In the rows, zero is written as 128.
One turn moves each row of this set onto another row. After a few examples, where does it send each row asked below?
Z_506: [130 127 135 125 131 121 143 183 126 142 124  96 135 117 123 123]
Z_15: [123 117 141 120 126 138 140 172 127 127 146 104 149 119 102 119]
Z_240: [ 75 131 124 123 134 143 135 135 119 166 116 143 133 116 152 132]
Z_426: [130 136 164 120 139 126 155 123 121 166 141 123 147 188 135 138]
Z_668: [148 137 137 128 114 136 144 107 135 147 125 122 140 187 133 149]
Z_56: [114 125 118 122 141 156  96 147 128 167 102 143 137 138 124 110]
Z_662: [119 134 152 127 117 129 146  92 122 152 140 115 142 166 144 155]
Z_830: [106 156 133 120 113 161 158 136 105 126 124 150 150 131 155 143]
Z_401: [ 96 118 121 124 115 150 100 134 124 151 127 139 138 145 132  89]
Z_773: [120 134 140 120 130 116 150 193 119 146 143 116 133 134 143 114]
Z_705: [148 154 128 122 104 156 112 145 114 128 122 145 157 164 142 111]
Z_55: [132 148 155 108 120 156 162 168 139 153 142 117 113 125 117 146]
Z_718: [137 153 128 122 108 149  99 153 115 132 122 144 145 154 155 107]
Z_134: [113 159 127 128  97 140 150 133 114 126 124 137 152 130 165 148]
Z_337: [145 150 127 117 120 175 119 148 114 127 113 150 154 153 127 121]
Z_781: [121 158 117 130  98 144 135 144 125 120 114 136 143 124 162 146]
Z_960: [139 129 129 127 130 127 114 120 152 167 132 131 136 186 131 147]
Z_181: [132 143 162 125 146 115 140 126 129 172 132 113 146 163 143 161]
Z_350: [113 125 146 116 126 132 147 182 120 131 166 123 148 139 123 109]
Z_972: [129 121 148 122 139 136 151 122 144 160 141 127 152 186 107 145]
Z_349: [131 128 147 126 145 124 137 124 152 167 131 116 150 160 115 169]
Z_302: [143 153 162 104 127 154 138 178 135 161 145 123 115 135 123 132]
Z_414: [122 137 167 104 132 153 134 167 130 173 153 120 112 135 116 116]
Z_475: [110 132 160 107 124 157 159 158 134 164 149 115 111 124 110 129]
Z_250: [ 81 121 110 131 106 144 137 125 134 139 118 130 137 115 138 129]
Z_865: [111 126 144 127 133 119 116 103 140 173 146 125 138 164 143 154]
Z_650: [ 76 123 114 132 116 132 131 124 133 161 119 130 139 116 144 134]
Z_310: [111 117 116 125 122 146  93 137 133 163 117 137 144 150 121  97]

Z_302 -> Z_55
Z_865 -> Z_960
Now find these:
Z_718 -> Z_781
Z_705 -> Z_134
Z_337 -> Z_830
Z_426 -> Z_181
Z_350 -> Z_773

One turn moves each row of this set onto another row. After a few examples, where does it send each row asked below?
Z_85: [ 98 137 156 118 131 109 161 127 122 144 112 149]
Z_615: [121 144 120 134 117 122 176 161 128 142 124 139]
Z_918: [147 125 153 109 108 130 116  96 148 133 123 149]
Z_269: [139 149 127 110 116 132 150 154 109 106 146 134]
Z_384: [127 129 103 143 123 116 103 102 122 144 116 141]
Z_673: [130 134  99 142 129 120 118 100 111 141 121 147]
Z_434: [136 146 131 127 102 131  88 133 132 110 109 159]
Z_421: [136 147 147 143  91 116 162 141 120 141 108 146]
Z_837: [141 132 104 138 139 116 149 153 168 142 120 139]
Z_672: [140 147 119 127 148 127  96 149 140 111 136 148]
Z_732: [126 132  91 134 128 121 102 111 132 147 118 143]
Z_62: [147 147 155 141 103 108 130 150 152 149 112 135]
Z_609: [144 123 154 112 120 137 121 117 124 103 103 167]
Z_130: [106 109 112 108 137 135 156 119 139 127 142 134]
Z_524: [111 113 123 106 121 146 145 131 120 100 106 163]
Z_353: [118 118 131 108  99 138 152  96 122 125 121 152]
Z_247: [139 113 153 119 148 125 105 132 149 106 120 145]
Z_33: [137 138 152 129  98 117 134 139 106 103 136 124]
Z_118: [132 131 105 145 123 121 180 136 132 132 115 149]
Z_282: [116 149 154 101 135 115 131 139 157 155 109 154]
Z_766: [130 134 145 118  93 117 109 155 139 112 129 116]
Z_29: [110 146 146 107 154 114 156 140 139 150 122 151]
Z_683: [144 130 134 154  95 111 156 117 132 132  98 151]
Z_24: [105 130 120 138  99 128 122 129 104  99 112 152]
Z_37: [129 137  87 133 135 126 116 110 121 145 122 149]
Z_263: [133 145 120 101 110 133 125 170 141 115 139 127]
Z_910: [104 140 164 112 113 109 137 126 140 149  98 152]
Z_626: [110 131 108 139 146 126 130 145 112 100 139 141]
Z_511: [135 117 134 109 146 125 119 119 165 135 144 130]
Z_122: [153 132 134 147 110 108 125 134 169 143 103 141]
Z_660: [107 103 123 113 150 133 129 146 144 103 122 140]
Z_894: [133 144 128 133 129 114 144 171 160 150 127 129]

Z_626 -> Z_24
Z_247 -> Z_660
Now find these:
Z_837 -> Z_118
Z_732 -> Z_37
Z_62 -> Z_894
Z_282 -> Z_29
Z_511 -> Z_130
Z_33 -> Z_766

